0: [105, 78, 76, 133, 167, 148, 99, 168, 153, 183, 125, 113]
1: [93, 108, 97, 165, 109, 119, 120, 111, 153, 145, 134, 155]
2: [172, 137, 86, 143, 135, 140, 102, 145, 127, 153, 101, 89]
3: [138, 141, 139, 70, 70, 73, 175, 107, 145, 77, 184, 163]
4: [133, 98, 144, 48, 21, 121, 198, 72, 131, 93, 133, 187]
5: [150, 170, 134, 166, 189, 65, 113, 121, 104, 66, 147, 144]
6: [98, 120, 120, 142, 140, 117, 106, 111, 162, 153, 120, 76]
7: [92, 149, 156, 107, 75, 138, 127, 166, 136, 171, 99, 115]
8: [114, 104, 96, 166, 180, 162, 132, 144, 167, 245, 131, 43]
9: [139, 124, 91, 207, 168, 135, 102, 125, 114, 168, 145, 109]
10: [100, 109, 150, 131, 193, 114, 100, 126, 104, 148, 129, 146]
11: [122, 175, 121, 208, 203, 178, 87, 170, 149, 179, 101, 120]
12: [136, 104, 141, 65, 55, 53, 207, 91, 115, 93, 166, 203]
13: [134, 120, 115, 174, 181, 144, 119, 127, 151, 177, 117, 89]
14: [93, 178, 118, 225, 255, 172, 28, 181, 160, 111, 134, 160]
15: [89, 168, 112, 208, 245, 185, 53, 214, 170, 148, 93, 131]
16: [105, 119, 120, 157, 153, 150, 132, 135, 134, 173, 141, 77]
17: [116, 91, 86, 186, 130, 187, 96, 129, 139, 198, 113, 115]
18: [153, 105, 168, 54, 138, 99, 203, 109, 116, 101, 164, 156]
19: [86, 106, 115, 115, 107, 181, 177, 194, 145, 174, 100, 98]
20: [156, 151, 150, 75, 89, 94, 155, 101, 80, 104, 132, 148]
21: [87, 130, 102, 162, 125, 149, 92, 174, 160, 192, 130, 132]
22: [145, 131, 128, 118, 176, 112, 108, 91, 52, 90, 134, 139]
23: [133, 150, 135, 131, 149, 175, 109, 113, 109, 153, 151, 114]
24: [165, 122, 156, 119, 120, 105, 125, 90, 140, 56, 141, 106]
25: [109, 160, 121, 113, 111, 124, 115, 165, 178, 116, 160, 155]
26: [139, 150, 146, 168, 226, 128, 63, 209, 176, 136, 111, 106]
27: [132, 81, 116, 181, 159, 145, 146, 132, 167, 228, 86, 120]
28: [149, 164, 169, 132, 158, 115, 166, 105, 106, 98, 113, 199]
29: [136, 131, 135, 134, 125, 137, 112, 109, 139, 160, 138, 101]
30: [163, 112, 126, 140, 185, 126, 99, 68, 52, 75, 97, 172]
31: [82, 124, 88, 172, 126, 128, 119, 170, 89, 106, 113, 98]
32: [125, 104, 140, 102, 106, 112, 145, 103, 109, 63, 119, 119]
33: [160, 135, 183, 116, 132, 88, 128, 109, 108, 48, 130, 169]
34: [108, 188, 133, 220, 255, 167, 54, 182, 122, 108, 107, 141]
35: [151, 144, 124, 140, 135, 159, 121, 124, 144, 120, 79, 79]
36: [127, 174, 127, 133, 96, 98, 123, 142, 158, 75, 120, 131]
37: [130, 98, 122, 122, 78, 148, 117, 188, 116, 164, 111, 111]
38: [124, 98, 118, 134, 115, 155, 145, 161, 154, 188, 147, 109]
39: [78, 147, 149, 98, 111, 164, 102, 145, 161, 160, 108, 144]
40: [131, 125, 165, 99, 86, 75, 138, 116, 97, 56, 154, 156]
41: [105, 166, 109, 162, 163, 183, 102, 152, 159, 178, 113, 55]
42: [164, 154, 111, 35, 28, 89, 166, 128, 121, 109, 123, 163]
43: [94, 136, 104, 194, 145, 149, 88, 113, 153, 156, 94, 88]
44: [97, 105, 100, 188, 185, 153, 101, 188, 120, 142, 72, 69]
45: [178, 101, 133, 141, 166, 87, 136, 57, 91, 99, 176, 156]
46: [111, 150, 159, 79, 102, 75, 175, 123, 126, 96, 168, 144]
47: [133, 119, 110, 177, 187, 177, 102, 129, 162, 236, 137, 108]
48: [93, 125, 115, 163, 189, 146, 101, 136, 173, 158, 100, 94]
49: [128, 108, 117, 103, 15, 51, 215, 50, 122, 134, 160, 148]
50: [178, 163, 151, 132, 115, 110, 97, 99, 145, 58, 99, 192]
51: [169, 107, 109, 117, 124, 118, 126, 97, 93, 90, 144, 106]
52: [162, 113, 133, 95, 142, 82, 139, 94, 110, 89, 110, 175]
53: [89, 127, 84, 166, 109, 188, 153, 166, 192, 180, 142, 81]
54: [133, 115, 131, 123, 136, 134, 108, 205, 104, 159, 81, 108]
55: [165, 125, 161, 94, 43, 99, 168, 115, 98, 82, 132, 147]
56: [82, 125, 105, 186, 184, 182, 114, 188, 154, 175, 119, 87]
57: [137, 132, 158, 59, 72, 74, 157, 111, 113, 61, 158, 123]
58: [146, 108, 112, 73, 99, 110, 136, 86, 103, 102, 160, 147]
59: [116, 142, 116, 168, 185, 151, 115, 162, 153, 205, 109, 128]
60: [104, 157, 107, 202, 226, 167, 56, 184, 130, 87, 90, 107]
61: [161, 181, 120, 107, 145, 116, 113, 143, 98, 0, 123, 159]
62: [170, 138, 148, 110, 120, 92, 168, 132, 112, 88, 156, 116]
63: [159, 182, 196, 127, 91, 88, 163, 124, 105, 50, 124, 159]
64: [82, 150, 143, 110, 37, 132, 148, 137, 138, 124, 115, 119]
65: [153, 99, 116, 138, 72, 63, 170, 115, 98, 74, 158, 103]
66: [110, 198, 158, 176, 147, 140, 100, 172, 148, 113, 108, 103]
67: [153, 80, 158, 123, 185, 118, 90, 51, 98, 110, 116, 134]
68: [120, 132, 113, 160, 132, 153, 91, 145, 159, 167, 106, 133]
69: [134, 106, 159, 152, 134, 142, 146, 140, 165, 110, 108, 91]
70: [81, 94, 99, 155, 135, 158, 118, 138, 139, 193, 88, 82]
71: [70, 140, 129, 142, 140, 202, 128, 166, 146, 178, 96, 117]
72: [170, 113, 141, 155, 165, 133, 100, 38, 121, 60, 147, 161]
73: [129, 122, 140, 98, 124, 135, 145, 102, 103, 109, 148, 150]
74: [135, 105, 140, 183, 164, 138, 78, 147, 133, 156, 132, 107]
75: [143, 125, 150, 94, 94, 123, 168, 94, 134, 78, 143, 122]
76: [110, 95, 78, 149, 147, 134, 105, 162, 146, 219, 147, 122]
77: [109, 114, 103, 151, 133, 188, 96, 175, 145, 207, 120, 98]
78: [135, 123, 133, 128, 150, 141, 139, 162, 105, 173, 131, 112]
79: [172, 126, 146, 194, 221, 147, 77, 104, 137, 199, 110, 139]
80: [130, 111, 119, 49, 26, 53, 183, 139, 104, 79, 140, 204]
81: [85, 96, 73, 92, 58, 154, 146, 114, 151, 186, 121, 157]
82: [107, 146, 110, 155, 149, 170, 98, 157, 159, 141, 95, 87]
83: [136, 133, 89, 134, 173, 133, 109, 161, 107, 176, 186, 131]
84: [142, 115, 113, 122, 169, 135, 126, 164, 125, 151, 136, 140]
85: [155, 124, 153, 157, 136, 113, 107, 74, 135, 104, 126, 132]
86: [90, 81, 142, 165, 217, 152, 99, 108, 154, 187, 128, 116]
87: [148, 134, 122, 103, 95, 121, 148, 61, 98, 91, 112, 150]
88: [107, 106, 134, 185, 139, 177, 133, 142, 166, 195, 108, 107]
89: [145, 126, 158, 202, 165, 172, 99, 170, 145, 122, 92, 115]
90: [111, 143, 151, 87, 65, 71, 141, 121, 151, 57, 140, 120]
91: [96, 137, 105, 90, 82, 150, 150, 184, 154, 116, 108, 119]
92: [118, 184, 148, 171, 161, 158, 84, 176, 164, 218, 105, 108]
93: [130, 111, 93, 137, 156, 98, 149, 120, 144, 140, 146, 120]
94: [70, 165, 72, 158, 200, 186, 82, 184, 139, 145, 74, 134]
95: [131, 118, 153, 137, 177, 98, 116, 92, 99, 82, 138, 177]
96: [136, 94, 156, 127, 117, 66, 152, 104, 91, 90, 139, 132]
97: [132, 95, 113, 111, 118, 100, 152, 117, 121, 54, 100, 118]
98: [144, 93, 148, 86, 117, 117, 166, 97, 104, 128, 149, 149]
99: [90, 132, 49, 158, 150, 132, 128, 123, 165, 166, 123, 82]

[143, 107, 100, 128, 156, 168, 66, 113, 160, 129, 112, 122] 68
[116, 100, 121, 83, 92, 155, 135, 160, 158, 175, 133, 91] 38
[78, 149, 126, 167, 185, 140, 109, 151, 138, 146, 74, 94] 48
[67, 102, 97, 131, 80, 136, 166, 173, 152, 183, 109, 90] 19
[129, 148, 108, 170, 137, 128, 105, 134, 141, 114, 84, 66] 35
[122, 137, 133, 48, 34, 126, 164, 82, 125, 83, 145, 167] 4
[103, 134, 80, 185, 159, 118, 85, 152, 131, 187, 85, 89] 43
[166, 145, 122, 144, 107, 89, 167, 92, 121, 78, 173, 138] 62
[100, 105, 99, 103, 65, 99, 171, 163, 100, 188, 133, 109] 37
[128, 148, 153, 188, 220, 163, 134, 131, 94, 93, 95, 159] 89
[135, 107, 106, 88, 128, 128, 150, 138, 126, 176, 115, 114] 78
[117, 95, 118, 86, 94, 134, 124, 173, 161, 192, 143, 119] 38
[141, 122, 179, 62, 62, 98, 164, 82, 103, 45, 158, 142] 57
[115, 86, 153, 122, 88, 71, 142, 113, 102, 86, 126, 126] 96
[145, 141, 166, 107, 113, 114, 165, 103, 140, 74, 127, 149] 75
[118, 137, 111, 106, 127, 157, 123, 179, 184, 190, 161, 101] 38
[140, 158, 164, 123, 167, 84, 134, 145, 123, 59, 110, 155] 33
[134, 124, 97, 174, 146, 140, 110, 206, 188, 179, 78, 86] 82
[156, 126, 105, 164, 86, 141, 107, 121, 140, 156, 95, 106] 2
[108, 138, 77, 162, 129, 119, 124, 173, 154, 175, 115, 124] 21
[132, 113, 134, 149, 112, 138, 143, 129, 150, 187, 137, 123] 38
[154, 175, 153, 141, 166, 114, 116, 149, 97, 74, 155, 179] 5
[143, 183, 147, 103, 138, 119, 123, 157, 88, 32, 139, 164] 61
[132, 134, 90, 161, 159, 139, 142, 130, 161, 181, 98, 114] 13
[137, 114, 147, 101, 109, 85, 144, 70, 74, 41, 160, 162] 40
[175, 136, 130, 107, 122, 81, 133, 100, 108, 98, 151, 159] 52
[136, 76, 80, 93, 98, 107, 159, 106, 99, 92, 158, 131] 58
[78, 119, 99, 137, 81, 191, 124, 166, 168, 165, 146, 93] 53
[99, 70, 117, 131, 108, 166, 117, 171, 167, 162, 138, 95] 38
[107, 151, 109, 164, 205, 186, 87, 156, 148, 180, 100, 56] 41
[128, 133, 103, 130, 169, 119, 84, 113, 151, 141, 126, 83] 6
[143, 148, 82, 172, 141, 205, 77, 148, 177, 121, 141, 83] 82
[91, 162, 96, 151, 123, 178, 103, 163, 171, 182, 134, 110] 21
[158, 150, 163, 179, 171, 68, 135, 116, 111, 57, 161, 152] 5
[101, 167, 109, 126, 84, 145, 109, 193, 132, 198, 97, 108] 7
[166, 148, 153, 117, 106, 70, 143, 90, 86, 94, 126, 157] 20
[98, 126, 91, 199, 160, 190, 90, 150, 154, 170, 122, 89] 56
[140, 111, 119, 108, 111, 102, 173, 92, 124, 86, 157, 134] 75
[147, 102, 132, 115, 97, 144, 108, 114, 104, 173, 108, 95] 29
[143, 137, 100, 66, 101, 88, 147, 133, 122, 108, 181, 121] 58
[116, 165, 176, 152, 141, 154, 117, 145, 140, 157, 107, 113] 66
[143, 221, 162, 142, 232, 180, 96, 170, 128, 115, 130, 162] 34
[120, 97, 150, 110, 86, 155, 130, 166, 135, 165, 126, 122] 37
[155, 122, 145, 149, 120, 141, 141, 124, 124, 162, 132, 94] 29
[140, 127, 140, 131, 90, 94, 150, 49, 94, 65, 83, 119] 87
[135, 132, 135, 60, 69, 103, 161, 129, 94, 125, 129, 152] 20
[183, 182, 165, 162, 174, 149, 141, 139, 92, 24, 149, 187] 61
[161, 129, 199, 64, 29, 65, 169, 118, 99, 100, 137, 148] 55
[114, 113, 85, 169, 129, 166, 84, 179, 141, 196, 118, 98] 77
[167, 153, 173, 47, 58, 82, 155, 114, 154, 65, 179, 168] 3
[80, 156, 115, 153, 203, 170, 131, 181, 134, 205, 178, 87] 56
[138, 175, 158, 117, 123, 133, 129, 121, 85, 84, 133, 145] 73
[84, 168, 108, 126, 210, 197, 84, 176, 166, 170, 131, 78] 41
[152, 94, 108, 208, 222, 146, 92, 66, 85, 192, 112, 114] 79
[191, 121, 155, 93, 88, 127, 168, 108, 131, 55, 172, 141] 75
[96, 115, 121, 120, 151, 159, 137, 138, 151, 138, 160, 145] 84
[68, 125, 107, 145, 114, 166, 123, 203, 153, 199, 111, 143] 21
[192, 75, 163, 101, 133, 73, 87, 46, 59, 88, 169, 156] 45
[82, 86, 106, 97, 71, 111, 150, 145, 108, 161, 157, 149] 81
[102, 128, 164, 112, 73, 119, 163, 169, 93, 92, 125, 125] 64
[171, 162, 140, 98, 101, 86, 143, 82, 98, 67, 146, 132] 20
[113, 117, 91, 170, 131, 134, 121, 122, 131, 163, 130, 89] 16
[158, 151, 118, 186, 239, 204, 79, 93, 162, 154, 112, 119] 79
[136, 107, 123, 21, 41, 100, 189, 141, 104, 69, 145, 190] 80
[173, 135, 152, 125, 40, 71, 169, 108, 132, 78, 131, 148] 55
[68, 132, 107, 143, 88, 138, 117, 189, 136, 205, 150, 111] 21
[142, 105, 139, 196, 200, 181, 108, 110, 163, 221, 122, 120] 47
[157, 157, 160, 116, 99, 96, 122, 106, 168, 50, 135, 175] 50
[158, 128, 128, 114, 30, 87, 140, 125, 131, 73, 151, 160] 55
[125, 169, 118, 99, 150, 137, 95, 116, 123, 176, 92, 90] 29
[160, 163, 153, 102, 122, 87, 126, 121, 106, 105, 125, 110] 62
[95, 149, 104, 197, 214, 149, 65, 159, 101, 114, 106, 134] 60
[136, 114, 102, 218, 203, 182, 85, 101, 144, 200, 131, 115] 47
[124, 107, 106, 144, 148, 154, 104, 197, 180, 191, 99, 88] 77
[85, 153, 95, 121, 105, 164, 148, 169, 153, 125, 128, 131] 91
[125, 163, 100, 134, 176, 127, 120, 130, 149, 189, 109, 136] 59
[73, 143, 81, 177, 189, 146, 98, 183, 122, 183, 101, 99] 56
[107, 81, 106, 171, 183, 180, 112, 158, 127, 156, 75, 111] 44
